One turning vector, and how many ticks it has turned:
The counts run from 0 to 152.
|  12 |   7 |   2 | -37 |   7 | -28 |  12 |   6 |  -6 |  32 | -21 | -30 | -11 |  -6 |   9 |  52 | -19 | -22 |  18 | -14 |  -9 | -35 | -14 | -24 |   3 | -16 |  10 |  -8 | -15 |   0 |  -3 |  -3 |  -7 |  31 | -11 |   7 | -28 |  10 |   1 |  28 |  14 | -18 |  35 |   9 |  10 |  11 | -21 |  -6 | -23 |  -3 |  -6 |  11 |  17 | -11 | -12 |   2 |  17 |  14 |   4 |
111
|   7 |  15 | -25 | -16 | -12 |  10 |  14 |   1 | -20 |   6 |   3 |  14 |  20 | -14 |   4 |  15 | -20 | -16 |  27 |  20 | -12 | -37 | -18 |  -8 |  -1 |   0 | -29 | -23 | -18 |  -3 |   4 |   8 | -17 |   4 | -17 |  14 |  -9 | -16 |  20 |  20 |  -6 |  -9 | -28 |  10 | -15 |  28 | -12 |  45 | -17 |  -1 | -26 |   3 | -21 |   7 |  -3 |  13 |  -4 | -24 |  11 |
106
|  -3 |  24 |  -2 | -22 | -28 |  12 |  36 | -23 |   3 |   8 |   0 |  -2 |   5 | -24 | -25 |  17 |  -2 | -28 |   8 | -20 | -16 | -34 |  -4 | -30 |   6 | -29 |  -9 | -28 |   5 | -15 |  -4 | -15 |  -9 |  -7 | -10 | -30 | -13 |   8 |   6 |  13 |  -6 | -17 |  44 | -10 |  10 |   4 | -27 | -23 | -24 |   2 | -10 |  -5 |  19 | -12 |   6 |  -2 | -21 |  -4 |  -9 |
22
|   3 |  17 |  10 | -38 | -10 | -13 |  22 |  -5 | -10 |  21 | -34 | -13 |  -3 |  21 |  19 |  29 | -36 | -44 |  23 | -12 |  -7 | -18 |  -8 | -19 |  23 | -15 |   1 | -12 | -28 | -12 | -17 |  -1 | -15 |  -1 | -11 |   6 | -29 |   3 |  25 |   2 |   8 |  -8 |  30 | -15 |   1 |  12 |  -7 |  12 | -36 |   4 |  -6 |   8 |   7 |   0 |  12 |  18 |  22 | -14 |   2 |
5
|  13 |   1 | -11 |  -8 |  -8 |  -7 |  12 |  19 | -28 |  -3 | -13 |  -2 |  -1 | -33 |  -2 |  27 | -25 |   4 |  14 |  21 | -15 | -30 |  -8 | -19 |  -5 | -11 | -17 |  -4 | -12 |   5 |  16 |   3 |  -6 |  36 | -13 |  33 | -18 | -11 |   5 |  44 |  -7 |  -8 | -17 |  13 | -16 |  26 | -37 |  21 |   0 | -15 | -14 |  14 |   0 |  -1 | -26 |  13 |   0 |   7 |  15 |
0
|  -2 |  19 |  14 |  -6 | -42 |   4 |  14 | -11 |  -1 | -29 | -32 |  21 |  14 | -21 |  13 |   5 |   4 |  -4 |  50 | -18 | -17 | -14 | -25 |  -6 |  20 |   1 | -14 |  16 | -29 |  11 |   7 | -10 |  -3 |   8 |   6 | -12 |   5 | -15 |  -3 |   2 | -22 |  15 |   0 |  -9 |  -5 |  14 | -17 |  22 | -36 | -12 | -18 |  10 |   2 |  21 |  21 |  13 |  -9 | -20 |  38 |
71
|  -8 |   1 |  27 | -20 | -32 |   2 |  41 | -11 |  -2 |  12 | -22 | -14 |  16 | -12 |  -6 |   9 | -13 | -24 |  25 | -27 |  -4 | -25 | -12 | -26 |  27 | -20 |  -5 | -29 | -14 |  13 |  -8 | -12 |  -2 | -22 |  -4 |  -7 | -10 |  17 |  14 |   2 |  -7 |  -1 |  41 | -27 |   2 |  11 | -22 | -24 | -27 |   8 |  -5 |  -1 |  17 | -11 |  12 |  12 |  -1 |  -6 |  -3 |
68
|  17 |   0 |   5 | -22 |  -6 |  -3 |  20 |   0 |  10 |   6 | -28 |  -8 |  14 | -24 |  -9 |  47 |   4 |   6 |  39 | -23 |  -7 | -12 | -18 |  -3 |  24 | -15 |  16 |  29 | -22 |  17 |  -5 | -20 |   2 |  10 |  16 |   2 | -10 | -13 | -21 |  10 | -16 | -29 |  47 |  -9 |  10 |   9 | -19 | -17 | -33 | -31 |  22 |  11 |  22 |  15 |  13 |  16 |  -9 |  -6 |  18 |
37
| -10 |  -4 |  10 | -11 | -14 | -31 |   7 |   3 | -12 | -10 | -32 | -12 |  -6 | -18 |  17 |  -3 | -17 | -24 |  47 |  13 | -14 | -20 | -38 | -16 |  -1 |   9 | -23 |  -8 | -28 |  15 |   5 | -18 | -31 |  11 | -16 |  19 |   4 |  -1 |  21 |   2 |  16 |  23 |   5 |   0 |   1 |  13 | -14 |  40 |   5 |   2 | -10 |  13 |  -6 |  -1 |   7 |   4 |   9 | -11 |  22 |
15
|  19 |  13 |  -6 | -28 | -10 | -10 |  -4 |   6 | -19 |  -7 | -27 |  26 |   0 |  -1 |   9 |  25 | -14 | -29 |  34 |  16 | -24 |  11 | -30 |  -8 |  10 | -22 |   5 |  22 | -17 |  10 |  11 |  -3 | -13 |  35 |  -3 |   8 |  17 |  -3 |  -1 |  24 | -10 |   3 |  27 |  -1 |  16 |  20 |  -8 |  20 | -27 | -43 |  -2 |   3 |  -7 |   2 |  18 |  16 |  16 | -10 |  17 |
126
|  -7 |  -7 |  12 |  -2 | -16 | -12 |  34 |  10 |  -4 |  -9 |   6 | -29 |   2 | -27 |  -5 |   8 | -10 |   0 |  25 | -14 | -17 | -48 | -12 | -36 |   8 |   7 | -23 | -42 | -16 |   9 |  -2 | -15 | -19 | -14 | -18 |   6 |   0 |  18 |  24 |  21 |   3 |  17 |   2 |  -6 |   0 |  16 | -33 |   7 |   2 |  24 | -14 |   7 |  -5 |   2 | -14 |  11 |  -9 | -10 |  16 |
13
|  -9 |  12 |  -7 |   8 | -29 | -31 |  21 |   6 |   1 |  -5 | -12 | -32 | -12 | -34 | -25 |  22 | -14 |  15 |  11 |   7 | -26 | -37 | -16 | -23 | -13 |  -4 | -29 | -20 |   0 |   5 |  -6 |  -6 |  -5 |  25 | -20 |   5 | -21 |  12 |   6 |  26 |  14 |  19 |   8 |   2 | -18 |   6 | -50 |  11 |  -1 |  19 | -25 |  12 |   1 |   8 | -17 |   1 |  -3 |   7 |  28 |
120
|   9 |   7 | -26 | -39 |  28 | -10 |   7 |  17 |   2 |  14 |   9 | -17 |   3 |  12 | -34 |  36 | -27 | -10 |  13 |  25 | -14 | -23 | -15 | -29 |  22 | -19 | -21 |  -1 |  -1 | -11 | -24 | -15 | -14 |   1 |  -3 |  10 | -15 |  10 |   2 |   1 |  -1 | -13 |   8 |  -6 |  13 |  12 | -24 |  24 | -38 |  -1 |   7 |  21 |   3 |  -6 |  -2 |   9 |   3 | -13 |  19 |
94
| -10 |   3 |  -5 |  15 | -14 | -16 |   9 |   8 |  11 |   0 |  -6 |   3 |  -1 | -38 | -15 |  22 |  -6 |  21 |  18 |  39 |  -4 | -35 | -22 |  -6 |   6 |   4 | -38 | -14 |  -8 |  23 |  10 |  -4 | -17 |   4 | -17 |  18 | -32 |  -1 |  17 |  33 |   5 |  -9 | -12 |   9 | -35 |  15 | -45 |  20 |   9 |  -3 |   5 |  18 | -14 |  -7 |   1 |  10 |  -9 |   8 |  25 |
44
|  16 |  19 |   1 | -14 | -35 |   6 |  28 |   4 |  -7 | -26 |  -7 |  14 |  20 | -33 |  10 |  13 |   5 |   7 |  39 | -16 | -18 |  -9 | -20 |  -1 |  29 |   1 | -10 |  -1 |  -9 |   3 |  12 |  -2 |  -1 |   3 |  -3 | -17 |   8 |  -5 |  -1 |  22 | -23 |  10 | -15 |   6 |  -7 |  39 | -19 |   6 | -36 |  -8 | -23 |  16 |   4 |  27 |   7 |  13 | -41 | -16 |  34 |
72
|  -5 |  13 |   3 | -33 | -13 | -23 |   3 |   6 | -17 |   4 | -33 |  16 | -14 |   7 |   6 |  14 | -28 | -33 |  43 |  32 | -16 |  -6 | -42 |  -7 |  13 |  -3 | -20 |   7 | -24 |   9 |   1 |  -2 | -23 |  14 |  -6 |  19 |   4 |  -6 |   4 |   3 |  11 |  19 |  18 |  -8 |   7 |  17 |  -6 |  24 | -23 | -25 |   9 |   6 |  -3 |   1 |  28 |   3 |  15 |  -5 |  19 |
125
|  15 |   1 |   8 | -22 |  -4 |  -9 |   3 | -13 |   4 |  12 | -31 |  -2 |   1 | -19 |   2 |  34 |  -8 |  -9 |  39 |   1 |  -6 | -28 | -23 |   2 |  23 | -22 |   2 |  21 | -21 |  19 |   7 | -16 | -13 |  28 |  -7 |  -5 | -34 | -18 |  -9 |  16 |  -1 | -21 |  53 |  -2 |   6 |   8 | -21 |  -9 | -21 | -32 |  30 |  21 |   8 |   1 |  13 |   1 |   0 |   9 |   2 |
36
|   7 |   5 |   3 | -23 |  -4 |  -1 |  13 |  -6 | -13 |  14 | -20 |  19 |  -7 |  -5 |  -9 |   9 | -24 | -22 |  16 |  24 | -13 | -40 |  -7 | -28 |  26 | -31 | -25 |  -7 | -14 |  22 |   3 | -26 | -25 | -11 | -20 |  28 | -13 | -13 |   5 |  34 |  10 | -37 |  21 |  -1 |  12 |  17 | -18 |  -4 | -10 | -19 |  14 |   1 | -13 | -17 |   5 |  26 |   9 |   0 |  -8 |
34
| -22 |   3 | -14 |   9 |  -9 |  -9 |  21 |  21 |  24 |   5 |  12 | -18 |  15 | -14 | -28 |  25 | -22 |   4 |  26 |  10 |  -8 | -24 | -33 |  -7 |   8 |  26 | -30 | -13 | -25 |   3 |  -7 | -19 |  -6 |   3 |  18 |  14 |  -5 |   8 |  18 | -10 | -21 |   7 |  -8 | -31 | -11 |  13 | -19 |  51 | -17 |   7 |   5 |  24 |   0 |  14 |   1 |  -4 |  14 | -31 |  50 |
104
|   9 |  -1 | -11 |   8 |  -9 |  16 |  12 |   3 | -17 |   2 |   4 |   9 |   4 | -41 |  -2 |  17 |  -9 |   1 |  32 |  12 |  -5 | -50 | -23 | -25 |  -5 |  11 | -17 | -25 | -24 |  25 |  23 | -16 | -20 |   8 |  -9 |  20 | -16 | -10 |  21 |  38 | -11 | -26 |  -8 |  15 |  -6 |  24 | -16 |  25 |  11 |  -9 |  -4 |   4 | -24 |  -5 |  -1 |  22 | -25 | -17 |  15 |
152
|  11 |   0 |   4 | -38 |  26 | -29 |  14 |  33 |   0 |  30 |  -1 | -42 |   9 |   4 | -12 |  41 | -36 |  -2 |  24 |  10 |  -8 | -24 | -33 | -12 |  23 |   8 |  -4 | -13 | -18 |  -2 | -13 | -16 | -12 |  11 |   1 |  31 | -15 |  26 |  14 |   7 |  11 | -20 |  20 |  -3 |  21 |   7 | -15 |   8 | -26 |   9 |  24 |  13 |   8 | -10 | -10 |  11 |   2 |  -2 |  26 |
48
| -16 |  12 |   2 |  15 | -28 |  16 |  21 | -26 |  16 |   8 |   4 |   1 |  19 | -47 | -20 |   6 |  13 | -12 |  24 |   2 | -16 | -38 | -27 | -22 |  -4 |   2 | -24 | -24 | -16 |   7 |  -7 | -20 | -14 |   5 |  -7 | -27 | -18 | -17 |  11 |   5 | -12 | -11 |  16 |  -7 | -13 |   6 | -24 |  20 |   4 |   1 |  -3 |  -6 | -14 |  -2 |  21 |   1 | -29 | -19 |  14 |
87
|  -8 |   3 |   1 |  20 | -31 |  12 |  24 | -11 |  10 |  -4 |  -8 |  16 |  26 | -47 | -23 |  -2 |   9 |  13 |  24 |  -3 |  -7 | -41 | -27 | -16 |   8 |   1 | -37 | -24 | -18 |  34 |   0 | -33 | -13 | -22 | -12 |  10 | -12 |  -4 |  14 |  14 | -15 | -11 |   8 |  -8 | -13 |  19 | -30 |  11 |   7 |   0 |  10 |  10 | -16 | -11 |  15 |   8 | -23 | -21 |  10 |
88
|  -4 |  21 |  -8 | -28 | -16 |   3 |  18 | -14 |   8 | -17 |  -6 |   8 |  15 |  -7 | -48 |  29 |  -5 |   0 |   6 | -16 | -22 | -14 | -18 | -27 |  25 | -24 | -16 |   1 |   4 |  -5 | -13 | -27 |  11 |  -4 |   8 |  -6 |  -4 |  -4 | -20 |  -3 | -41 |   3 |  20 | -27 |   9 |  19 | -33 |  -6 | -35 | -10 |   2 |  20 |  12 |   9 |   6 |   6 |  -3 |  -4 |  21 |
84
|   9 |  -2 | -12 |  13 | -10 | -21 |  -1 |   6 |   7 |   8 | -20 |  -1 |  -8 | -38 |   2 |  31 | -10 |  13 |  26 |  20 |  -5 | -30 | -22 | -13 | -11 |   0 | -34 |  11 | -13 |  21 |  15 | -15 | -12 |  28 |  -9 |  34 | -25 | -17 |  -2 |  32 |   1 |  -2 |   1 |  10 | -16 |  20 | -32 |  18 |  16 | -25 |   1 |  28 |  -9 |   2 | -16 |   1 |  11 |   4 |  22 |
45
|   2 |   7 |   7 | -34 | -12 | -19 |   9 |  -4 |  -7 |  19 | -37 |  13 |  -7 | -11 |  10 |  22 |  -9 | -15 |  29 |  23 |  -7 | -27 |  -8 | -14 |  24 | -31 | -12 |  11 | -13 |  21 |   5 | -11 | -22 |   6 | -26 |  20 | -34 | -12 |   2 |  18 |  16 | -22 |  25 |   7 |  10 |  24 | -27 | -10 | -22 | -20 |   9 |  22 |  10 |  -7 |  13 |  13 |   3 |  10 |  -5 |
35
|  18 |  10 |   0 |   9 | -39 |   4 |  28 |  20 | -13 | -19 |  -6 |  13 |  10 | -43 | -25 |  25 |  -4 |  13 |  14 | -21 | -14 | -21 | -18 | -10 |  10 |   6 | -17 | -17 | -16 |   4 |  14 |   2 |  15 |   2 |   3 |  -1 |   2 |   7 |  12 |  32 | -39 |   5 |  -8 |  -2 | -21 |  26 | -41 |  -4 | -11 | -15 | -24 |   9 |  10 |  -4 |  -3 |  10 | -27 |   5 |  21 |
118
|  16 |   6 |   5 | -34 |  -5 |  -4 |  28 |   4 |  15 |  -3 | -12 |  -8 |  22 | -14 | -18 |  46 |  -2 |  15 |  21 | -21 |  -3 | -18 |  -9 | -12 |  45 | -15 |   1 |  13 |  -9 |  12 | -16 | -21 |   7 | -12 |  16 |  -2 | -21 |   1 |  -8 |  -5 | -28 | -20 |  11 | -24 |  12 |  19 | -26 | -12 | -47 |  -6 |  10 |  12 |  28 |  15 |  11 |   4 | -11 | -12 |  24 |
38
|   7 | -10 |   0 |  -3 |  -6 |  -9 |  31 |  13 | -24 |   2 |  -2 | -39 |   6 | -27 |   4 |  12 | -19 | -11 |  36 |  -9 |  -3 | -53 | -39 | -45 | -18 |  11 |   0 | -28 | -24 |  14 |  -2 | -17 | -19 |  11 |  -7 |  21 |  19 |  13 |  10 |  14 |  -6 |  10 |  16 |  12 |  22 |  12 | -12 |  12 |  14 |   6 |  -5 |   5 |  -8 |   9 | -16 |   8 |   7 | -12 |  15 |
122
| -18 |  24 | -10 | -16 |  -8 |   5 |  27 | -21 |  31 |  -1 |   6 |  -7 |  18 |  -5 | -29 |  29 |  -2 |  -7 |  21 |   0 | -23 | -24 | -19 | -16 |  10 |   7 | -27 |   2 |  -3 | -13 | -15 | -10 |   5 |  -1 |   1 | -17 | -37 |  -8 |   9 | -20 | -11 |  -3 |  11 | -28 | -13 |   5 | -23 |  31 | -31 |   4 |  -5 |  14 |  -6 |  22 |   5 |  -9 |   2 | -34 |  32 |
40
|   4 |   0 |  12 | -35 |  -2 | -14 |  16 |   9 |  -5 |  28 | -18 | -35 |   3 |  -3 |  -1 |  38 | -13 | -22 |  33 | -10 |  -5 | -33 | -20 | -20 |   6 |  -1 |  16 |  -8 | -29 |  -9 | -17 | -12 |  -2 |  27 |   7 |  -3 | -14 |  25 |  11 |   2 |   6 |  -6 |  56 | -15 |   7 |  -3 | -18 |  -6 | -25 |  -1 |  16 |  -2 |  24 |  -4 |  -1 |  -2 |  10 |   1 |   7 |
112
|   7 |  -2 |  12 | -22 | -12 |   5 |  20 | -10 |  -4 |  18 | -27 |  12 |   3 | -11 |  -4 |  16 |  -8 | -22 |  35 |  -2 | -10 | -23 | -24 | -18 |  14 | -17 |  -8 |  -3 | -21 |  24 |   6 | -28 | -14 | -19 |  -2 |  10 | -11 |  -7 |  -4 |  18 | -16 | -23 |  43 | -14 |  10 |  14 | -15 | -19 |  -4 | -26 |  37 |   2 |   7 | -24 |  27 |  15 |  -5 |   1 |  -6 |
143
|  -2 |  19 |  -2 | -23 | -15 |  -7 |  12 | -18 |  30 | -10 | -26 | -15 |  20 | -30 | -10 |  38 |  10 |  10 |  36 | -17 |  -2 |  -9 | -20 |   5 |  30 |   1 |   3 |  33 | -15 |   4 |  -5 | -12 |   7 |  16 |  12 | -14 | -31 | -20 | -14 |   2 | -14 | -14 |  19 | -11 |  -8 |  20 | -16 |   5 | -31 |  -8 |  -1 |  27 |  18 |  21 |  10 |  -1 |   4 |  -8 |  37 |
146
